In the rows, 128 means zero.
Each named move below is a turn or a mirror, shown by a few rows before and after it. Which moves, in which order, take the first row of each later pair to the second? The first pair is answered.
z_112 (before => after):
[133 131 127 145 128 136 131 123 136] => [131 122 134 147 130 129 125 120 133]
[125 128 125 130 121 139 141 131 137] => [121 116 139 129 122 131 125 125 137]
[129 117 113 127 105 142 77 113 141] => [133 139 93 128 102 159 99 123 143]
z_813 (before => after):
[129 149 136 123 116 133 129 142 127] => [125 142 139 121 119 124 116 138 117]
[117 173 74 114 136 138 131 137 77] => [100 130 119 67 155 109 144 143 84]
[122 111 132 96 140 99 137 124 96] => [139 146 107 123 125 143 169 132 123]
z_216 (before => after):
[123 115 138 116 137 122 138 132 128] => [121 121 129 111 136 125 140 132 122]
[132 112 156 129 123 152 190 135 178] => [125 158 99 115 123 158 199 148 130]
[145 146 116 146 105 129 77 143 109] => [150 120 151 152 104 126 79 139 141]
[110 104 137 97 142 96 129 131 109] => [112 103 140 95 144 97 135 134 112]
Now pairs of rows:
Each pair is two moves apart.
[112 85 162 91 145 82 106 117 121] => [118 154 84 114 135 110 103 123 69] -> z_112 z_813
[121 121 156 117 141 112 125 119 124] => [124 138 144 110 138 126 156 130 130] -> z_216 z_112
[149 137 133 132 119 153 150 138 158] => [152 126 139 154 115 145 111 123 154] -> z_112 z_813
[116 125 157 112 137 125 151 144 129] => [130 144 132 163 124 138 110 127 114] -> z_813 z_216
[110 95 182 114 115 144 175 137 183] => [103 160 81 144 111 134 91 123 62] -> z_216 z_813
[154 125 135 171 127 152 165 123 158] => [142 95 163 136 142 129 167 126 158] -> z_813 z_813
[133 118 152 133 130 113 114 132 123] => [140 123 152 138 124 125 131 135 145] -> z_813 z_112
[111 105 148 120 102 101 113 84 132] => [121 156 93 131 94 131 135 94 114] -> z_112 z_216
[114 121 156 130 130 114 100 120 149] => [109 138 128 125 132 111 87 121 115] -> z_112 z_813
[121 157 103 123 125 128 128 148 89] => [122 136 139 104 127 133 172 157 135] -> z_112 z_813
[145 160 104 130 109 146 160 129 137] => [136 122 130 144 113 104 84 105 108] -> z_216 z_112
[112 144 91 118 138 128 99 107 97] => [121 160 82 128 131 151 131 115 118] -> z_813 z_813
[136 95 168 161 116 159 115 139 177] => [128 100 144 166 122 134 59 127 124] -> z_112 z_813
[109 98 141 107 132 113 91 124 126] => [115 134 118 100 125 153 158 145 149] -> z_216 z_112
[142 143 123 139 135 142 119 124 115] => [135 117 151 119 142 131 136 129 134] -> z_112 z_813
[123 110 168 108 136 106 141 132 152] => [134 172 96 146 120 132 120 131 110] -> z_216 z_813
[125 125 130 144 140 87 89 116 102] => [139 165 110 142 130 137 173 139 148] -> z_216 z_112
[135 128 102 147 132 150 194 142 139] => [143 112 119 183 124 150 166 126 160] -> z_112 z_813
[151 150 107 148 128 134 128 128 106] => [148 107 154 147 134 114 116 119 132] -> z_112 z_216
[127 112 152 117 126 109 102 129 96] => [135 105 176 121 124 123 133 134 136] -> z_813 z_112
[144 136 132 182 126 154 106 150 137] => [136 152 122 142 135 161 161 172 135] -> z_813 z_112
[127 180 94 168 102 151 178 139 154] => [128 123 161 173 105 130 161 125 200] -> z_112 z_813
[136 131 119 141 117 125 114 126 120] => [130 124 129 113 126 121 144 135 125] -> z_813 z_216
[137 171 91 124 127 136 83 125 74] => [117 136 131 55 151 113 133 141 88] -> z_813 z_216
[130 138 141 105 165 151 167 128 129] => [123 129 149 94 171 136 154 125 119] -> z_112 z_216
[145 123 143 174 112 134 101 114 151] => [140 111 147 167 118 118 86 110 137] -> z_216 z_813
[132 96 122 150 143 109 80 125 120] => [143 132 90 169 129 136 98 130 121] -> z_112 z_216
[152 125 150 123 133 151 149 126 160] => [142 103 165 109 143 127 127 122 145] -> z_813 z_813
[131 134 115 156 120 123 84 121 126] => [118 126 132 96 134 122 162 148 145] -> z_813 z_216
[131 126 144 138 124 154 163 130 151] => [121 97 159 132 134 115 110 116 122] -> z_216 z_112
[122 144 99 98 125 132 135 118 107] => [127 109 137 121 120 118 95 100 126] -> z_216 z_216
[124 138 114 137 141 119 100 121 101] => [132 159 102 148 134 144 124 128 119] -> z_813 z_813
[147 117 128 119 136 118 182 144 141] => [152 127 104 160 129 106 105 124 100] -> z_813 z_112
[126 141 105 95 125 133 136 135 121] => [124 126 124 88 128 128 144 134 131] -> z_216 z_813
[124 129 90 112 128 125 142 144 112] => [123 93 127 113 133 101 115 134 123] -> z_112 z_216
[124 114 154 116 138 120 156 135 151] => [124 146 117 110 136 129 163 144 123] -> z_112 z_216
[125 123 140 90 110 106 119 132 114] => [133 110 155 109 104 108 108 123 129] -> z_813 z_112
[124 137 117 102 132 119 112 121 88] => [127 101 161 112 129 115 109 113 128] -> z_216 z_216
[140 156 98 149 124 151 145 137 119] => [140 110 152 134 131 136 159 135 159] -> z_112 z_813
[103 98 161 85 155 93 127 123 109] => [132 177 94 144 124 167 169 132 132] -> z_216 z_813
[135 178 112 127 109 168 174 161 127] => [104 114 159 78 139 95 119 151 87] -> z_216 z_813
[128 133 112 143 128 124 95 125 104] => [136 148 101 151 120 147 130 133 122] -> z_813 z_813
[154 94 146 127 127 119 123 110 176] => [154 134 88 151 117 125 89 106 124] -> z_216 z_813
[113 124 111 95 129 131 158 142 107] => [109 117 112 94 132 120 141 139 97] -> z_813 z_813
[147 117 141 150 133 119 123 115 111] => [149 133 127 156 128 132 134 118 110] -> z_112 z_216
[131 150 82 193 104 147 117 126 97] => [137 131 108 210 100 147 107 119 122] -> z_216 z_112
[128 146 104 143 116 123 63 115 67] => [112 140 125 55 138 127 173 150 97] -> z_813 z_216
[159 133 128 149 134 141 81 104 129] => [153 140 137 107 139 156 162 132 159] -> z_813 z_112
[152 117 166 131 116 129 137 121 158] => [152 133 136 153 112 124 91 109 116] -> z_112 z_813
[129 100 163 108 143 115 116 124 122] => [133 129 141 99 143 137 164 143 131] -> z_216 z_112
[111 133 136 93 128 119 146 142 107] => [111 115 147 122 123 108 99 125 103] -> z_813 z_112
[122 162 143 139 118 144 108 132 128] => [118 139 168 116 127 133 117 136 137] -> z_112 z_813
[154 166 117 128 128 141 178 157 156] => [147 108 156 148 133 85 76 124 131] -> z_813 z_216
[123 157 112 132 135 137 143 102 141] => [110 128 129 109 145 111 126 97 129] -> z_216 z_813
[131 135 111 138 113 148 130 126 120] => [127 109 139 124 119 137 141 127 142] -> z_112 z_813
[116 101 146 92 138 82 109 118 106] => [130 134 107 136 124 101 79 108 88] -> z_813 z_813
[135 127 140 161 118 137 107 131 150] => [125 119 152 124 131 134 148 146 159] -> z_813 z_216
[127 143 126 121 120 159 191 135 160] => [144 142 127 175 103 161 139 114 166] -> z_112 z_813
[126 103 139 121 139 122 97 126 111] => [143 131 123 149 126 164 137 132 151] -> z_216 z_813
[142 141 135 114 134 116 154 135 157] => [135 122 145 104 140 93 130 128 140] -> z_813 z_813
[142 125 133 152 117 138 175 144 176] => [138 94 154 170 119 107 108 123 159] -> z_813 z_216
[141 126 140 168 122 101 85 103 102] => [129 145 137 101 133 126 198 142 132] -> z_813 z_216
[142 122 130 169 105 142 106 109 132] => [147 125 132 166 104 153 125 113 149] -> z_112 z_216
[130 132 127 177 131 136 91 114 89] => [141 149 126 179 123 169 150 128 131] -> z_216 z_112
[133 118 154 157 118 122 98 121 141] => [136 129 146 165 112 134 105 124 149] -> z_813 z_813
[134 167 103 128 118 179 136 121 144] => [110 106 154 82 146 117 98 114 119] -> z_216 z_813
[139 141 118 186 97 122 92 88 114] => [129 146 132 114 111 139 205 122 151] -> z_813 z_112
[129 117 153 120 134 145 172 142 161] => [120 132 134 103 140 142 180 148 138] -> z_112 z_216
[159 126 142 187 107 143 89 113 162] => [146 104 156 168 118 119 66 110 141] -> z_216 z_813
[132 117 127 130 120 119 118 121 140] => [135 131 115 135 120 126 119 120 138] -> z_216 z_813
[131 137 89 161 115 137 133 130 116] => [129 129 104 138 119 145 168 140 141] -> z_813 z_813
[102 128 119 105 149 113 98 116 79] => [111 87 176 104 149 116 117 114 138] -> z_216 z_216
[113 130 129 121 149 119 120 127 139] => [112 135 121 127 146 123 110 123 135] -> z_813 z_813
[119 140 114 126 127 111 121 129 95] => [118 120 144 105 134 107 142 134 117] -> z_813 z_112
[122 64 186 120 135 94 99 114 149] => [115 134 122 64 143 131 197 156 130] -> z_216 z_216
[123 118 120 139 126 114 120 125 113] => [117 116 124 122 132 113 136 132 114] -> z_112 z_813
[88 136 118 89 116 144 144 116 102] => [88 137 118 91 116 143 133 113 94] -> z_813 z_813
[112 140 106 133 124 128 150 119 102] => [109 114 139 119 130 121 163 122 123] -> z_216 z_813
